A single turn carries every row of the set below to another of its rows. Some are shown first; where does it send the rows asked next?
k_337: [ 12  21 -10 -22  35  -4   7 -16 -13  34  -6   2  -3  -4   7  15 -25  -1
 -12  11  11  -9  12  -6 -18   2  17]
k_751: [ -2   8 -15   2   3   5 -13   8  28  -8  22  -4   0   4   2   9 -21 -13
  -6   8  -4 -18  -9   9   6  10 -21]
k_187: [ -1  11  -1   5 -11  21  14  -9  -7  -8  19 -20  -9 -15 -10   8 -21  -3
 -16 -13  33  -3   6 -15 -11 -31   5]
k_672: [ -6 -17 -31   7   6  18  -6  -4 -17   6  19 -22   9 -13   0  -3  -5  -1
 -12  -2  37  -6  11  15  -6  26  13]
k_437: [ -7  11  12  -9 -13  10 -12  -5 -26  25 -12 -29 -20 -11  18   2   3  -9
   1  16  29   0  -8  -3  -9  -8  25]
k_611: [ -5  -4  -3   5   4  -4  19   1 -20   4  14 -23 -20 -21 -23   7 -32   2
   5   9   8   1 -11  10 -24 -13  22]
k_233: [ 13  18  -4 -10 -21  -8 -21   8 -13  15  -2  -2  -8 -21   9  14  12 -25
 -11 -12  12  -1 -16 -12  10  19  12]
k_716: [ 11   1 -17  11  21   2  -8   3  -6  -4  -9  13   2  10  -5  43  -9  10
 -22  -3  20 -21 -12 -14  -2 -21  11]
k_820: [  9   7 -14   7  32  13   5   3 -15   0  12 -19  -8 -16 -15   2 -28 -20
   3  -3   8   0 -10 -39 -22 -24  19]
k_49: [-17  -4 -11  21   6   1 -16  11  21   3  23 -16  -8   2  18  -1  -7 -21
  24  16  18 -14 -21   5   0   6   2]
k_800: [ -5  -1 -18   0  15   4 -22  -5  44   8   7 -17  -5   2   8  26 -16 -10
  15  12  16  -8   2 -12  -9   5  -3]
k_114: [ 14 -16  -7   8  -4   0   5  12 -23   0  40  -6  -9 -16   2  30  20  -6
 -11  -1   8 -17  -8  -2   6   4  11]
k_675: [-17  23   8 -13  23 -20   4  -1  -1   8   0  17  -5 -11  23   5   9   1
   0  -5  28  -7  -8  -1 -13  17  25]
k_597: [  2   7  -9  -2   9   8   8  -2 -24  10  15 -12   4  12   0 -17   9 -34
 -44   4   8  -4  -1  -9  -4  -6   6]
k_168: [ -3  -3 -12 -11  16 -13 -15   9  14  21   2   7   1  14  -5  14   6 -21
 -39  -3  16  -3 -12  -9  -6   0  40]
k_506: [ 21  21 -24  10  10  16 -29 -18  -6  -9   7   0  -5  -1  10  -8 -33   3
 -20  12  29 -25  -6 -14 -10   7  22]
k_583: [-11  -7 -12 -14  23  26 -16 -17  -5 -12  -5 -23 -31 -18  -3   7 -11 -22
  -7  17   8 -12 -13  -6 -20  27  25]
k_430: [  6   5  20  16  31  -5   0  -5   0 -14  -9 -20 -21 -14   2  23  18   1
  11   4  12 -14 -11 -15  -5   3  31]

k_672 moves to k_583
k_597 moves to k_437
Where do these go?
k_611 moves to k_820
k_716 moves to k_114
k_168 moves to k_233
k_751 moves to k_49

A single turn carries every row of the set below to another of its rows. Some are shown first; where does it send the rows asked next?
k_228: [ 30  14 -26  12 -30  17 -11   1   2  -7   2   6  10   5  -1  21   7 -10
  -1   8  23  -7 -17 -14   2]
k_189: [-34  -4 -10   6 -27  -1  12 -16 -13  16 -15 -12 -11   6   7  -6  27 -14
  -2 -17  18 -13  24  -1 -12]
k_113: [ 28  12  -6  12 -15   5 -18   7  10 -14   8  12  12   7   2  15  20  -9
   7   1  18 -12 -15  24  -1]
k_110: [ 21  14 -14  11 -13   8 -16   5  13 -10  16  13  15  13   3  23  15   3
   8   6  11 -20 -18  18  -2]
k_260: [ 31  14 -25  11 -29  16 -11   1   2  -8   2   4  10   5   0  20   9 -12
  -2   9  24  -6 -16 -13   2]
k_349: [ 26  11 -15  17 -28  18 -18   3   7  -5  11  18   2   8  -4  11  12  -6
   5   0  24 -19 -23   5  -4]
k_883: [  4  -4  -6  11   7  18   5 -42 -16  -5  -3 -31 -11  -1 -17  13 -12 -24
 -13   6   9  -4   2 -11 -16]
k_96: [-19  11  -6   1  -3   1   7 -27 -15   3  -9   1  -9  -8 -14  -4  13 -23
  -6 -16 -22 -18  26 -21 -10]
k_200: [ 32  17 -16  12 -18  16 -22   3   7  -2  13   9   0   5  -8  21  19 -10
  -2  12  21 -17 -20   6  -8]
k_754: [-28   9  -3  -2  12 -13   8  -7 -24  -5  13   3  -5   0  -2   5   0 -18
 -23 -13   6 -21  32  -4 -26]
k_451: [-32   6  -3   1   7 -11  10  -8 -23  -5  13   7  -5   1   0   1  -4 -15
 -19 -19   7 -23  30  -5 -24]
k_249: [-34   7 -19  -2 -11  -1   8 -19 -10  25  -3 -24 -10  10   3  18  31  -6
 -11   6   9 -20  24  -7 -20]
k_442: [-11 -11   8  19  16   1   4 -28  -5 -20  -6 -23   5   4  -5  -1 -19 -19
   0 -11   7  -5   9  23 -12]
k_253: [-18  -5  -3  15  23   5   5 -32   0 -12   7 -26   8  11  -4  17 -23  -3
  -2   1  -3 -17   6  13 -17]
k_503: [-31   2 -12   2  -4 -11   3  -9  -9  16 -13 -26 -11  -4   2   2  34 -16
  -9  -5  16 -12  27  10 -19]
k_55: [ -8 -12  -9  18  -7  22  11 -43 -15  -6  -2 -17  -6   7 -11   3 -26 -10
  -1  -9   9 -12  -3 -15 -11]
k_179: [-22  12 -10  -1  -1   3   8 -27 -14   5  -5   1  -7  -5 -13   1  11 -17
  -6 -13 -25 -22  25 -24 -11]
k_8: [ 12  15  -8  23  -8   7 -22  17  24 -13   5   7  19  14   4  14   4 -11
   3   8  14 -18  -5  22  -4]
k_943: [ 13  16  -9  23  -6   7 -22  17  24 -12   6   6  19  13   4  15   4 -11
   3   9  14 -17  -5  22  -4]
k_191: [-46  -1 -21   6 -13  -5   9 -11  -4  19  -4 -14  -6   8   8   3  19   6
   1 -12  11 -27  21   0 -17]

k_55 moves to k_442
k_228 moves to k_8
k_451 moves to k_96
Where do these go?
k_503 moves to k_249
k_110 moves to k_349

A single turn carries every row of the set below to another of its rows. Some are shown first; where does it send the rows asked next?
k_207: [-22 -14   5  -2   7  21  -7   1   4  -3  -3  11 -17  -9]
k_760: [ -3  -9   2   7 -20 -19  16  13   2  22 -23 -12  -8  -2]
k_868: [ -9 -13 -22   0   7 -11  13  -4   5  -2  20 -17   5  24]
k_828: [ -5 -11   1 -13 -26  11  14  22   1   7  -1 -11 -15 -24]
k_310: [  7   6 -16 -13 -25  -7  23   2  28  13  -5  -9   0 -15]
k_105: [ 15  -1 -11   6  -2  12   3 -12   7 -12   7  -6 -28  17]
k_289: [ -8 -25 -10  -7  10 -12   6  12 -12  24  27  -1   7  15]
k_551: [ 15  -1 -14   5   0  14   6 -14  11 -12   4  -5 -25  16]
k_483: [ 10   7 -18 -30  -9   4   1 -22   8  24  14  15  -6 -13]
k_441: [ -3   0  -2   5 -22 -21  17  13   6  19 -22 -12  -4  -1]
k_167: [ 21  -7 -12   5  14 -10  -4  12  -2  26   7  22  -1  -9]
k_149: [  6  10   1   3 -19  -7 -15  -3  -7  10 -18   4  14  21]
k_593: [-21 -14   8  -2   6  18 -10   3   0  -2   0  11 -19  -8]
k_271: [  4  12   1   3 -16 -10 -13  -7  -5  10 -18   4  12  22]
k_565: [ 10   4 -21 -28 -10   1   1 -23   7  27  11  13 -10 -11]
k_853: [ -6  -3   2   9 -24 -18  18  15   2  21 -18 -12  -3   0]
k_768: [-12  -9 -20   1  10 -12  14  -8   7   2  20 -10   4  27]
k_486: [ 17  -1 -11  10  17  -4  -4  10   2  25   6  21  -2 -10]
k_164: [-12 -11   1 -11 -25   6  18  22   3   3   0  -8 -16 -23]
k_367: [ -6 -26  -4 -13  10 -12   2  11 -14  24  26   4   5  13]
k_234: [ -8  -9  -6 -27  -7  13  17   5 -13   5  25  -5  22  17]
k_241: [ -5 -29  -7 -12   6 -11   6  14 -11  22  28  -1  12   9]
k_761: [ 19  -1  -8   3  -8  15   1 -12  11 -12   4  -2 -25  18]
k_969: [-18 -17  12  -3   9  17 -10   1   4  -1  -6  14 -14  -3]
k_683: [ -6  -5  -5 -23  -9  15  18   0  -4   1  28  -5  23  18]
k_20: [ 13   0 -19 -26 -16   4  -6 -27   2  26  12  11  -5  -5]
k_517: [ 22   4 -11   7  -5   8   0  -7   7 -15   9  -2 -25   9]
k_388: [ -9  -6 -21  -1  12 -10  10  -7   9  -4  19 -12   4  27]
k_787: [ 10  -1  11 -25  -6  14  22  -6 -17   3 -14  17  11  10]
k_396: [ -4  -2  -3 -27  -7  18  16  -1 -10   4  26  -6  22  18]
k_424: [ -9 -14   5  -9 -24   4  15  24   1   7  -5  -9 -19 -20]
k_17: [ 13   0  12 -20  -7  15  25 -11 -21   4 -13  14   0   6]
k_931: [-22 -19   0  -7   9  16  -7  -7   1  -2  -4  15 -15 -10]
k_947: [ 19  -4 -10   3  15  -8  -4  13   0  24  11  22   2 -11]
k_505: [  8  14  -5   0 -14 -10 -18  -4  -6   6 -15   6  15  19]
k_412: [  9   6 -18 -26  -7   9  -1 -25   2  26  14  11 -12 -10]
k_76: [  6   3 -13 -14 -29 -10  24   2  26  17   1  -7  -3 -14]
k_986: [ 10   6 -16 -15 -27  -2  20   3  29  15  -2  -5  -3 -14]
k_812: [  5   6 -13 -17 -28  -2  24   5  25  16   1 -10  -5 -18]
k_394: [ -7  -8  -5 -23  -8  14  22  -1  -8   6  23 -11  24  18]
k_71: [ 20  -4  -1   4  15  -8   2  11   4  21   5  26   4 -12]
k_766: [ -7 -26  -5 -12   4 -10   5  13 -19  21  29   3   6  12]
k_195: [ -7 -12   0 -13 -25  11  13  23  -2   5  -4  -6 -21 -23]
k_221: [ 11  -3  10 -24  -7  19  19  -2 -18   3 -13  17  12   7]
k_533: [  1   9  -2   9 -13   0 -19  -5  -5   8 -15   4  18  17]
k_158: [ 11  -2   6 -27  -5  12  19  -4 -21   4 -15  22   6   3]
k_123: [ -3  -2   0  10 -19 -17  16  13   3  23 -26  -8  -6   1]
k_554: [ -9 -10 -21  -5   5  -5  14  -6  10  -2  22 -14   7  29]

k_931 moves to k_17
k_76 moves to k_868
k_683 moves to k_310
Where do these go?
k_388 moves to k_123
k_593 moves to k_221
k_947 moves to k_207
k_289 moves to k_424
k_761 moves to k_505

A single turn carries every row of the set below to another of its rows. Some are shown first; where does it send the rows asked next?
k_92: [ 11   2 -25  -6  -9   6 -19 -19  19  10  -2  -8 -29  24 -18 -20   0 -16
  17  -7  12  -3  -9  19  10]
k_285: [-15 -13   0  25 -20   3  16  -2  -7   5  10 -21  11 -14 -25 -33  -2 -23
  33 -27  19 -19  15  26 -19]
k_184: [ 18 -29 -10  27  -7   7  -9 -30   4 -13   6  -6 -13  -8 -35 -20  14   3
  11 -30   0   5   9  31   4]
k_391: [  0   2  11  -8  -6 -12   0 -12   4 -29 -11  -3  24   3 -22 -17   9   9
 -11  -7   6  -6 -28  13  -6]
k_924: [ 21 -11 -12   4 -17  -4  28 -17  15 -14  15  -6   4 -12 -32 -12  -2 -24
   1  -2  27 -13   8  45  22]
k_811: [ -2  -3 -26  44 -12  14 -10 -14   3  -5   5   7 -25  -6 -39  -7   1  -7
  16 -21   5   3   2  19  -3]
k_411: [  9  14  11  22 -17  -9  -6  -4  -7 -16  12 -21   4   5 -16  -8  16 -14
  -3   8  23  21  13  40   6]
k_357: [ 12  -1  16  20 -45  -5   5  -8 -10  15 -33  -2   3 -14 -13  -1 -24 -19
   7 -14  10 -15   9  28  -7]
k_78: [  5  11   9  -5 -10   2  11  -7   1  -5  12  -7  29  19 -37  -9 -22 -30
  28 -19  24 -26 -13  31   4]
k_206: [ 25 -16  -3  24   9   4  20  -4  10 -20  10 -19  10 -10 -28 -15 -13 -21
  -8   5  22 -16  -2  12 -16]
k_40: [ -8  -4 -16  41 -18   6 -11  -5  16   1   2   7 -15  -1 -30  -1 -27 -27
  15 -16  10  -1  -5  26 -15]
k_659: [ 12  -1  24  -1  -3 -14  10   3  12 -17  -7 -24  28 -14 -24 -20 -19 -22
   4 -10   3 -23 -15   6  -1]
k_214: [  8  -1  10   9 -11 -28 -17 -14 -16  -4  -5 -12  14  21 -42  11  -8  -2
  -9 -18  18  -2 -24  30   7]
k_793: [  8 -15   6  23 -44  -2   4  -5  -9  14 -10 -13  -8 -20 -13 -13 -15 -25
  37 -19  15 -19  13  19  -6]
k_735: [ -1  17  -1  14 -14   2 -21  -9   4 -13  -9 -33  14  25 -31 -14  11  12
  26  -9  -9  -4  16  11  10]
k_612: [  1  25 -14  17 -30  -3  21 -10   0  25 -23  -6  12  -5 -35  -8  -1  19
  14 -23   9 -25  -7  14   7]
k_130: [  7 -20  -1   4  -5  -1   5  -6   0 -36   0 -18   2  21 -12 -20   9  -7
  -5   7  25   7  -3  12 -14]
k_480: [  2  33  -6   4 -29   9  17 -14   3  19 -31 -10   1   9 -24 -18  10   1
  -6 -10  13 -12  -2  17  17]
k_342: [  7  -7 -17   4 -19 -24   8 -20 -11  18 -14 -20  24  -6 -39  -7  -7  16
  15 -10   0 -38   0  21  -6]
k_13: [  9   8 -13  -8 -15  -3 -25  -9   0   7 -17 -17 -20  25 -16 -15   5   4
  31 -16   5  -5   9   9  14]

k_811 moves to k_13
k_78 moves to k_924
k_342 moves to k_285
Where do these go?
k_130 moves to k_391
k_92 moves to k_480

